Each path below is one point turned by a fixed rotation once a step. After each direction that follows a path, write how fast that rotation turns it, in deg/step (0 if it stays still).
Each turn is a multiple of 5 degrees from 10 to 175, or 0.
Each row of a path follows its step; steps can be skipped.
path 1
step 0: [ 31   2  18  32  -9 -14  10  -8  13  22 -29  -5   1  15 -39 -65  38 -24
 -38 -13 -33  21  -4   8  16 -21   2  23   2  18  34 -19  10 -15  21 -17
 -23 -20  17  -8 -24]
step 2: [ 28 -15  31   7  -2  10  -8   4   9 -35  -4 -12 -16 -48  -4  -7  48  12
  -2   6 -24 -12  -4 -15   5  29  31  28  -4  -6  37  15   2 -31 -13 -15
  27   5  45 -42 -29]
step 5: [ 23   6  -1 -13 -33 -19   0  31   3 -35 -26  -3   7 -28 -47 -12  -3  13
 -37 -24  36 -23   6  -6   6  -5 -29  33  26 -18 -31  16  19 -16   3  -3
  11 -18  39  25 -23]
step 7: [ 12 -16  -3  -1   0 -28  15 -34 -12 -19 -35 -14   2  10 -27  -1   2  19
 -33  -6  10   0  57  -5   9 -18   3  34  -5  14  31 -16   7  -2  30  30
   2  64  38  -4  -5]
step 9: [ 18   5 -16 -52 -33  -7  39 -11 -23 -27 -59  27 -15 -11 -13   1   9  -6
   7   5 -41  -2  18 -16  13  17  35  37  -3 -16   8 -11 -20 -14  26 -18
  -8 -14  -2 -18  -7]
step 10: [-22 -23  -7   6  -6 -11 -33   7  -5  -1   3 -54 -22  20 -23 -14  44  14
  -2  -2   1   3  23 -35  -8  26  23  44  38  45  -4   8   4  28  20 -23
  -9 -24  25 -10 -25]
step 11: [ 23  24 -16   2 -38  -9   0   4  -6 -25  16   9 -11 -31  -6   5  20  19
  16 -36   9 -18  24  30 -20   4 -22  44  12  -5  57  27   5 -16  52 -23
  14 -10 -22   6   7]
step 12: [  3 -43  23  -4 -15   5  -9  -6 -25  -4 -11  -1  21 -15  -8   6  20 -33
 -33  35 -19  -5  25  27   5  -7   0  55  11  10  15  -6  -8  -1 -13  -8
  30 -38  28  53 -27]
step 13: [ 44  22 -22  36   2  -6 -21 -18  36  -7  -4  36  -9  26 -37 -25   0   1
 -11   5   5  15  44  19  -7  24  -7  57  11 -30 -16   5 -13  -2  19  -7
 -21   0  39  -8   5]
step 14: [ -7 -13 -13 -23  -2 -28 -15 -34 -21 -18 -24 -42  21   5 -32  20  27  11
  14   8 -30 -42 -27  43 -17  -2 -20  45   8 -19   1  14   9 -22  -5  10
  18  14  33 -27   5]
Speeds:
[  9   4  -1   3  -1   3   6   6   2   8 -11   4   4   6  -7   1  -1   4
  -8  12 -10  -2   2  -3   2   6  -9   4   8   6  -6  -1  -4 -15 -13   4
 -15  -7 -10   6  10] : 85
[  3   1   8   6   5   3   5   7   2  16   2   4   7  -5  -9   1  -7 -10
 -14 -10   8   0   3  12  -3  -8  -4   7   0   4  14   4  -1  11  -1  -5
  -2   3   7  11   2] : 60
[  4 -15  18  -1   3  -1   7   3   1  -6   8   4  -4   4   2  -6   1  -1
 -18   3   3 -10   4 -10 -14  -1   6   4  10  -5  -5  -4   4   5   0   9
   0   3  -6  -8  -4] : 140
[ -5  -3  -2 -19   5   2  -1   8  -2   6  -6  -7  -2   1   9 -18  -6   2
  -5  -6  -8   2   3  -7  -3  -9   6  -4  -8   9   4   3   1  -8  11  -3
 -13   4   4  -2   7] : 40
[ -1   3   6   8  -2   5 -13  -2   3   6   0  -3  -1  -3  13   8  -6  -9
  10  -5   8   4   6  -6  -4  -3   8   6  10 -15   0   9  -8  -7   4   6
 -18  -1  -4   0   0] : 155
[  7  -3  -3  15   1   4 -11   1   5  -3  -4  -2 -10   2   3  -7  -4   4
  -9   0   5  -6   3 -11  20 -10   1  -8  13   8  -1   2  -1   1  -4  -8
   3   0  13   0  -5] : 140
